One turning vector, and how many ticks it has turned:
The counts run from 0 to 126.
[126  78 155 113 163 124 135 156 131 133 139 147 155  89 156 133  77 126
 178 153 102 107 117  99  86 120 153 149 144 119 154 148 105] : 66
[156 111  97 120 154  97 117 110  86 135  98 106 152 144 104 137 134 129
 164 194  99 153  94 128 137 116 143 164 110 148 122  77 117] : 82
[128 126 171 112 138 140  80 135  86 140 155  81 142 127 123 125 140 106
 100  82 131 124 154 154 143 128 125 106 122  67  83 156 157] : 1
[142  83 156 152  76 156 136 125 123 150 110 134 124 118 121  64 107 144
  78 162 143 147 127 102 123 113 118  92 164 159  93 146  98] : 124
[155 165 145 156 176 108 133 118 149 116  90 120 129 163 145 135 140 131
 134 192 121  87 114 143 105  97  84 119 131 127 134  90 120] : 90
[123  95 160 126 111 127 183 148 163 110 146 137 137 130 159 117 121 179
 103 133 133 133 113 133  60  91 117 113 106 158 107 106 103] : 116
[129 161 116  94 132 127 105 138  87 102 108 148 104  98 152 133 131  76
 147 141  84  87 118 142 152 152 102 158 125  82 112 104 174] : 86
[130 109 110 150 137 138 183 143 158 167 126 184 110 142 167 102 117 189
 137 133 111 131 118 125  97 113 115 132 106 155 145 114 175] : 40
[143  91 159 108 150 107 162 121  87 108 107  62 125 133 131 106 177 143
 109 145 136 174 122 126 117  96 119 118  98 148  89 109 108] : 5
[124 165  83 123 110 112 115  99 162 113 157 159 156 153 154 129  94 166
 106  87 133 100 121 157 113 164 106 106 127 129 132 167 126] : 44
[145 102 155 146  54 157 114 126 116 153 116 144 126 101 124  83 101 141
  80 140 134 145 134 112 117 111 123  82 146 131  93 149  92] : 123
[129  87 120 141 141 140 110 145 143 166 145 135 106 105 168  73 115 148
 157 139 164 164 135 109 100 182 138  98 153 145 117 171 131] : 49
[122 118  96 141 103 154 154 186 136 137 118 160  88 121 113 112 161 124
 140 170 140 152 126 112 136 154 118 153 133 195  99  84 145] : 32
[ 98  92 113 110 151 120 181 148  91 115 141 124 119  98 149 127 154 117
 141  82 104 144 130  99 140 135 158 146 120 155 169 167 167] : 59
[147 132 119 141 136 124 115  70 164 112 102 117  89 164 141 115 151 147
 124 113 163 163 102 133 108  93 128  86 126 117 102  84  70] : 98
[133 130 127 198 123 107 130 122  91 148 121  84 154 122  98 107 151 127
 123 145 129 173 146 111 130 135 171  92 111 141 180 167 113] : 55
[156  74 158 158 151 125 117 112 130 156 114  91 157 174  89 136 107 122
 151 168 143 104 149  96 131  95 137 122 132 118 123 158  84] : 73
[142 121 190 161 117 142 143 113 151 174  88 172 118 142 121 105 112 158
 103 102 155 141 149 142 122  81  91 152 137  89 113 101  94] : 21
[112 135 171 150  78 124 175 143 120 110 132 148 137 106 153 113 125 165
  79  92 112 121 146 161  85  85 122 114  90  85 116 113 126] : 114
[132 145 125 161  54 132 100 136 114 144 105 166 111 113  81 117 137 139
 132 152 150 181 145 147 132 143 144 149 110 106  91  88  98] : 29
[162 154 145 122 219 142 105 149 171 154 131 128 111 167 144 156 123 133
 162 149 120 102 124 128 105 112 101 118 113 124 138 109 152] : 92
[131 178 151  73  98 133  99 139  71  88 118 135 128  73 113 151 124  97
 109 110  80 157 118 142 127 108 121 130 108 111 127 130 114] : 10
[119 112  92 118 150 133 177 136 176 144 146 183 109 148 179 113 114 181
 126 110 112 111 121 127 103 141 107 136 114 167 130 122 181] : 41
[132 165  96 142  97  99  99  90 155 119 148 159 160 152 144 119  88 173
 111 109 135 121 124 164 101 159 132  91 121 112 133 167 110] : 45
[140 130 104  83 178 125 100 147  82 141 122 136 128 107 126 144 126 101
 179 174  81 129 101 131 144 141 129 176 113 129 117  88 170] : 84
[127 144 145 104  63 159  79 145 127 129 161 150 146 105 113 127  84 128
  89 109 116 127 139 131 117 132 124  98 133 117  99 180  99] : 121
[153 116  95 128 100  98 133  59  88  96  77  95 141 160 107 132 138 116
 125 149 121 142 113 144 173 113 140 158 112 117 101 108 106] : 80
[108 150 125 169  84 145 110 136  94 117 118 130 109  94 136  88 174 106
 101 102 135 148 121 157 154 122 150  91 146 101 122  66 127] : 105
[119 109 169 136  90 122 192 137 146 109 128 148 137 118 165 114 125 177
  92 112 130 130 127 147  69  82 110 108  92 128 105 109 102] : 115
[140 108  98 110  88 110 137  69  79  92  87  94 122 158 111 128 143 103
 121 119 131 124 128 132 187 113 140 155 112 102  80 129 120] : 79
[120 133  82 125 105 159 148 187 144 122 140 152  94 133 113 132 170 110
 128 156 132 126 126 114 146 165 113 150 138 204 106 102 164] : 33
[129 190  74 145  91 144 134 169 132 113 143 154 124 144  88 156 140 111
  95 133 108  99 145 144 159 152 116 135 117 164 138 124 175] : 35
[112 126 136 179 154 128 161 177 128 128 146 103 146 132 130 116 182 136
 102 133 128 134 111 133 119 115 130 107 141 178 135  47 128] : 108
[138 172 182 130 121 159 106 128 134 157 111 166 140 132  99 142  97 120
  92  82 122 108 154 153 145  94  85 142 144  84 138 125 109] : 19
[125 123 173 129 122 132  99 122  74 127 125  71 135 120 132 110 143 112
  93  96 137 139 152 154 137 115 124 104 107  60  90 152 144] : 2
[158  67 153 138 174 137 113 129 137 179 122  94 141 165  86 137 112 126
 155 154 142 131 147  96 137  99 140 134 122 118 121 156 110] : 74
[106  87 121 131 158 125 178 158  92 142 139 113 118  96 142 107 152 132
 149 108 110 161 138  91 133 132 161 146 116 152 180 166 161] : 58
